In the data rows, the value 50 means zero.
Here are some points, each followed by its number:
  50  39  72  84  99  36  41  44  44  46  99  44  99  47  47  41  42  38  92  41  42  43  38  99 0
  43  99  45  67  45  38  98  42  81  68  45  41  44  44  48  99  82  41  47  48  40  45  43  44 1
  43  42  40  49  56  37  42  42  40  46  91  41  64  44  48  41  42  42  54  58  39  47  47  71 2
  50  47  66  86  45  37  99  67  57  69  42  43  47  50  47  70  40  40  44  37  42  43  38  41 3
  40  52  46  61  43  34  47  53  41  45  51  41  55  49  46  50  49  46  53  39  41  44  42  55 4
  99  43  70  43  99  64  48  47  42  44  45  43  89  42  74  42  43  41  46  43  41  45  41  67 5
  41  52  45  45  47  38  41  45  57  39  41  61  42  42  43  62  79  40  43  53  41  72  43  46 6
  45  76  78  89  41  38  88  67  39  93  42  38  43  45  43  71  45  37  42  40  44  46  39  43 7
  60  52  42  45  52  92  43  46  58  50  40  45  44  49  41  47  45  60  44  58  42  44  42  45 8
  51  45  45  45  77  37  47  43  41  39  60  48  77  42  99  44  48  39  99  39  99  42  39  56 9
  51  50  43  43  38  47  43  49  45  43  41  45  41  50  52  44  42  38  46  40  36  45  45  46 10
  45  39  45  44  61  91  43  51  39  51  43  54  42  43  50  43  42  77  57  46  56  47  97  42 11
  79  38  42  41  47  53  43  44  40  43  38  43  50  41  68  47  43  39  45  39  66  67  42  40 12
  58  48  44  50  52  99  56  48  58  50  41  45  44  47  47  47  42  54  43  65  46  48  42  39 13
  38  47  43  79  52  37  44  53  43  46  58  41  70  43  51  43  43  39  60  39  42  39  40  69 14
  43  44  47  48  42  36  42  59  53  49  46  99  42  54  47  45  99  44  48  99  62  98  39  52 15
  46  58  54  42  50  34  56  44  38  56  45  38  49  47  48  60  44  43  40  39  47  44  50  46 16
  55  50  41  48  45  43  45  48  53  46  43  38  42  48  66  44  50  45  40  38  90  83  40  43 17
  56  49  41  45  40  48  44  46  55  44  42  45  41  47  56  46  56  38  44  42  97  99  42  48 18
  46  76  45  44  41  99  43  46  84  44  42  92  44  46  43  41  85  91  46  77  42  41  42  43 19
  40  99  50  84  40  41  99  44  76  80  42  42  48  43  44  99  67  40  42  41  45  47  42  46 20
  56  44  43  56  50  49  46  42  47  46  52  52  44  44  47  45  42  40  47  73  42  48  43  56 21
  55  45  43  45  50  63  41  42  49  43  40  43  43  46  43  44  55  50  65  38  56  53  87  45 22
  52  47  42  47  61  95  40  49  46  46  44  43  46  44  45  40  41  49  46  58  47  43  39  48 23
  43  43  50  48  41  34  51  41  43  44  40  62  40  39  47  44  38  99  54  44  51  40  80  40 24
Which two points above are nearest to each new point by angle? Their numbers follow each, nearest first.
  43  59  54  45  44  35  54  47  44  54  46  43  53  49  45  65  43  38  45  39  49  44  59  45 -> 16 7
  42  44  42  44  41  37  89  47  42  52  44  59  46  44  44  61  43  60  54  36  89  48  78  39 -> 24 22
  44  50  68  43  47  40  52  52  44  56  43  49  43  54  55  49  39  38  41  39  56  56  41  42 -> 16 7
  42  51  48  49  40  39  49  46  43  49  41  61  42  46  40  52  63  43  42  47  42  48  59  45 -> 6 10
  55  46  41  43  46  40  38  54  51  43  46  44  38  43  49  43  39  50  45  42  49  50  41  44 -> 10 12
  41  50  48  47  69  55  42  45  39  42  53  52  50  53  41  41  43  43  45  99  41  48  78  78 -> 21 2
  45  58  72  43  41  34  54  48  43  56  46  41  46  43  50  61  41  39  42  39  51  49  55  42 -> 16 7
  42  41  47  45  39  33  41  46  69  45  44  99  43  42  44  54  99  41  46  83  83  99  42  43 -> 15 6
  46  78  79  90  41  37  88  66  39  92  42  37  42  40  44  75  43  36  41  39  45  47  38  43 -> 7 3
  48  45  43  46  47  34  41  45  38  42  42  43  44  41  71  46  46  52  82  39  80  47  59  48 -> 9 17
  50  41  44  50  42  38  55  44  43  46  44  44  42  44  76  45  41  50  84  35  64  46  55  41 -> 9 12
  56  62  61  42  43  37  57  44  54  47  40  48  46  42  45  63  43  42  44  39  44  46  42  48 -> 16 20
  45  41  45  44  59  83  43  50  40  50  43  52  42  43  49  43  43  71  56  44  53  47  90  43 -> 11 22
  62  51  44  43  41  43  43  41  47  44  41  45  45  45  51  41  39  49  42  40  46  46  41  44 -> 10 12
  43  52  43  50  41  37  44  46  44  46  44  49  44  46  45  48  60  43  43  59  44  60  62  40 -> 6 15
  42  50  48  44  74  58  41  44  39  42  53  54  49  53  40  41  42  42  44  99  41  48  85  82 -> 21 2
  44  62  54  41  42  38  59  43  39  54  44  47  48  42  44  67  55  39  41  41  41  39  53  39 -> 16 1
  47  46  42  45  99  38  44  47  41  42  49  43  96  44  99  48  44  90  95  39  99  40  39  85 -> 9 0
  43  42  40  49  55  37  42  43  43  46  84  52  62  44  48  41  55  43  54  63  43  58  46  68 -> 2 0
  46  59  50  45  45  39  67  44  41  59  42  44  50  52  43  64  54  40  39  46  43  38  57  42 -> 16 20
  44  51  43  50  41  37  46  46  44  46  43  52  44  46  45  50  61  43  43  58  43  60  63  40 -> 6 15
  42  41  48  45  39  33  40  46  67  45  44  99  42  42  44  56  99  38  46  90  80  99  42  43 -> 15 6
  50  45  44  46  72  37  46  43  41  40  59  48  72  42  99  43  47  39  99  42  99  43  39  55 -> 9 0
  43  42  50  49  61  40  42  42  39  46  88  41  66  45  48  41  43  42  53  56  39  46  57  71 -> 2 0
  43  44  45  45  41  36  41  47  55  46  46  99  42  44  42  45  99  44  48  99  66  99  39  52 -> 15 6
  44  47  62  80  73  40  44  44  40  45  99  45  99  46  45  42  42  40  70  43  43  40  37  94 -> 0 14
  45  53  52  43  41  99  45  48  41  46  43  99  45  46  46  46  63  76  47  75  41  46  44  49 -> 19 8
  46  48  47  44  71  56  42  44  39  42  52  53  49  52  42  41  42  42  44  99  43  47  79  76 -> 21 2
  47  47  43  44  40  41  42  49  42  47  43  43  48  46  51  41  43  46  45  44  49  46  39  42 -> 10 4
  44  43  45  45  41  37  41  49  53  46  49  99  41  48  44  45  99  43  49  99  63  99  39  50 -> 15 6
  46  66  59  40  45  36  58  44  39  50  46  42  46  45  40  70  40  41  47  37  41  43  60  40 -> 16 7
  44  80  44  43  41  99  44  46  91  43  42  99  43  46  41  41  92  99  46  83  42  40  42  44 -> 19 8
  46  58  66  44  42  34  53  52  43  54  50  41  45  45  53  61  40  39  45  39  50  49  55  41 -> 16 7
  65  52  44  42  41  37  42  41  44  44  40  44  45  44  52  40  40  45  42  39  45  46  41  45 -> 10 12
  55  44  42  45  51  63  41  42  53  43  40  40  42  45  43  42  53  54  65  38  59  51  87  46 -> 22 11
  45  53  50  43  40  99  44  49  41  46  44  99  46  47  46  44  67  82  47  81  41  47  43  50 -> 19 8
  43  50  47  44  69  56  43  44  40  42  51  53  49  52  42  41  43  42  44  99  43  48  79  76 -> 21 2
